These are runs of 3 systems, one row a step. Runs of the same system follow the same rule from any start.
In the rows, zero is written as 128.
K616, path 1, 6 rows:
[[143 174 113  84 117 145 181 148 151  91  96 148 112 101 111 101 163 116
  164 111 105 107  83 163 133 127 167 191]
 [154 166 115  89 110 156 148 169 140  81 103 119 144 128 114  97 151 112
  151 103  93 108 111 121 121 133 178 200]
 [159 135 120 115 114 161 111 180 140  93 118 106 166 156 114 116 129 121
  128 119  93 118 134  90 126 139 178 188]
 [150 108 132 149 107 147  79 178 125 121 140 104 171 166 108 135  95 117
  122 148 105 134 182  75 121 141 150 145]
 [133  78 134 164 121 141  64 169 119 147 153 118 149 164 124 155  78 120
  123 161 118 145 201  75 141 139 112 101]
 [106  65 137 162 139 127  87 136 113 161 165 145 104 141 131 173  81 129
  141 166 141 146 183 106 160 122  94  69]]
K535, path 2:
[[150 122 117 116 104 155 123 184 149 126 111 124 144 141 110 128 125 112
  153 134  94 122 143  99 127 150 157 178]
 [138 113 122 129 129 157 101 171 130 104 135 112 150 157 122 124 111 118
  142 123 103 120 170  93 141 125 155 144]
 [130 118 138 150 145 150  84 147 109  91 156 101 153 171 134 120 103 122
  125 111 116 122 177  97 141 102 146 113]
 [129 125 150 164 144 148  80 123 107  97 173  99 163 177 136 129 109 143
   88 109 124 127 163 103 130 106 131  96]
 [125 132 156 169 141 135  82 105 101 109 178 107 165 168 140 132 116 160
   56 117 139 147 148 112 107 111 116  93]
 [118 126 153 173 128 116  90  99 107 130 170 117 162 152 148 136 126 160
   51 129 149 159 137 114  90 134  90  93]]
K83, path 3:
[[ 95  79 126 136 176 136 110 130  99 117 158 150  69 127 141 146  92 104
  188 131 150 114 188 133 201  83 110  59]
 [ 81  83 132 150 181 119 118 102  97 135 169 157  62 117 163 148 103 127
  161 133 168 127 172 146 190  94  76  35]
 [ 80  95 143 163 155 103 120  83 102 152 175 162  80 115 156 154 111 152
  111 141 173 154 148 154 145 113  52  36]
 [104 113 156 175 120 100 112  84 119 177 166 156 112 119 142 163 119 164
   63 160 162 173 133 143 102 144  46  73]
 [128 117 146 164  94  91 104 113 139 187 137 130 157 122 132 145 133 153
   51 173 142 182 119 110  76 186  60 116]
 [156 128 133 145  64  95 118 156 160 178 113 124 164  94 116 143 143 139
   68 183 132 183  98  83  58 202 101 177]]
K535, path 4 (6 x 28):
[[ 94 128 141 151 156 113 136  79 110 129 166 159  86 114 154 138 132 152
  103 127 161 145 115 165 135 107  79  66]
 [100 141 139 137 149 113 161  82 130 133 151 166  84  96 153 133 148 151
  118 124 150 140  88 173 139 124  78  91]
 [109 154 125 111 137 113 177  97 143 137 124 172  76  91 150 123 158 146
  141 116 135 131  78 180 132 139  92 125]
 [118 153 114  92 127 126 191 118 162 138 102 171  75  79 137 114 166 127
  174 112 126 117  84 175 138 144 112 142]
 [133 161 109  77 128 136 195 138 162 125  89 167  74  84 128 110 164 109
  190 111 110 110  81 170 147 145 133 170]
 [140 160 103  71 125 146 188 154 156 107  87 155  85  93 118  99 154 101
  204 110 105  98  91 159 153 131 163 182]]
K83, path 5 (6 x 28):
[[102 151 150 139 189 133 144  56 110 102 162 144  87 137 161 123 139 157
  135  89 148 106  99 185 160  71 112  61]
 [109 161 162 156 160 134 106  73 107 100 175 125 130 152 162 119 131 168
   75  83 145 122 125 150 117  88  93  66]
 [122 135 159 178 135 128  84  94 102 117 181 105 174 166 145 134 120 167
   47 121 136 148 134 114  97 117 108  91]
 [145 111 151 178 108 131  72 140 110 131 164  96 187 162 122 148 100 148
   63 153 131 156 160  83  96 131 127 122]
 [162  96 137 155  88 143  71 183 129 145 139 101 174 152 102 149  89 123
  106 172 114 153 181  67 111 151 140 146]
 [141  81 114 137  98 138  96 196 137 150 123 130 141 138 103 153  97  97
  152 174 113 147 186  70 140 165 135 155]]
K616, path 6:
[[142 157 148 147 125 137 110 115 124  98 149 113 169 153 137 118 140 158
   72 111 120 135 114 121  98 123 135 138]
 [149 133 147 160 106 124  96 123 131 138 153 109 178 147 130 137 129 160
   63 137 126 155 120 105  88 146 122 135]
 [139 122 137 160  94 108 102 129 140 172 135 125 161 131 131 142 119 144
   74 157 131 164 127  94  80 173  89 131]
 [129 116 132 146  90 104 138 137 144 176 132 152 128 102 127 151 134 135
   97 174 132 169 104 119  96 175  85 141]
 [129 128 122 114  92 114 167 139 155 162 113 175  93  82 126 141 148 132
  130 161 127 155  90 142 108 176  96 155]
 [135 153 110  90 106 132 185 152 163 141  97 174  83  78 117 122 158 117
  168 138 116 126  82 161 125 160 120 171]]

Which system made each run below?
path 7, 5 rows:
[[112  99 139 164 143 130  83 125 113 131 164 127 133 155 142 144 101 133
  101 139 137 150 170 104 130 127  98  84]
 [102 103 146 162 150 124  98 106  96 124 172 136 116 141 151 143 103 141
  103 135 150 149 165 124 138 111  86  65]
 [ 99 118 146 161 155 122 115  92  96 123 172 141  98 126 151 142 118 149
  104 125 160 147 144 147 138 102  79  63]
 [ 95 133 144 153 152 114 135  81 105 130 165 157  89 113 156 138 133 152
  105 123 159 144 120 166 138 105  78  74]
 [105 144 141 133 146 116 158  84 125 131 153 170  88 100 150 135 148 150
  115 121 148 140  89 172 134 123  84  97]]
 => K535
path 8 (5 x 28):
[[119 144 109  77 146 141 180 142 148 110 103 158  66  95 136 110 151  97
  212 101 117  96 103 160 171 122 144 151]
 [ 95 156 116  99 180 139 186  87 141  96 127 155  71 108 156 101 166 123
  176  84 133  94  90 188 174 106 122 119]
 [101 169 144 124 180 132 168  58 124 101 147 147  94 131 156 111 160 153
  131  80 139 106  77 197 150  82 120  97]
 [122 187 156 138 158 142 125  67 114  94 159 125 137 150 155 103 147 168
   78  72 128 116  97 168 110  95 109  93]
 [140 166 157 159 135 143  92 100 115  95 168 103 173 169 142 117 134 174
   53  96 125 134 111 128  92 104 125 114]]
 => K83
path 9, 5 rows:
[[ 95 112 113 119 148 118 159 119 137 157 121 178  59  90 145 134 128 114
  185 135 143 135 133 158 164 148  77  92]
 [ 94 124 105  97 174 134 175 114 141 121 124 171  50 104 156 112 145 105
  212 103 129 102 124 170 190 127 107 105]
 [ 97 146 102  77 182 147 195 111 137  85 113 165  59 113 157 102 161 106
  213  80 116  89 106 179 194 108 136 122]
 [116 172 108  73 167 152 207 109 142  69 100 144  81 123 137  88 170 111
  199  68 108  81  90 188 170 103 168 162]
 [136 195 111  78 142 154 199 118 143  66  92 126 112 123 110  84 170 118
  179  78 102  91  70 181 138  99 190 192]]
 => K535
path 10 (5 x 28):
[[133 129 124 108 144 157 116 163 122  79 134 117 123 146 128 110 123 109
  175 106 108 101 157 112 161 100 171 143]
 [142 148 137 128 149 162  98 142 113  75 145 100 145 167 130 111 120 126
  136  88 106 102 158 113 146  90 171 131]
 [145 155 145 143 140 156  94 124 117  84 157  98 168 175 131 117 125 153
   89  96 110 119 133 116 119  99 153 129]
 [148 150 149 165 122 137  92 116 114 108 159 101 185 161 130 127 130 159
   54 118 120 135 118 106  91 123 138 134]
 [148 130 155 173 105 123  88 122 124 142 157 104 181 147 127 140 124 161
   45 148 133 162 119  99  78 143 116 127]]
 => K535
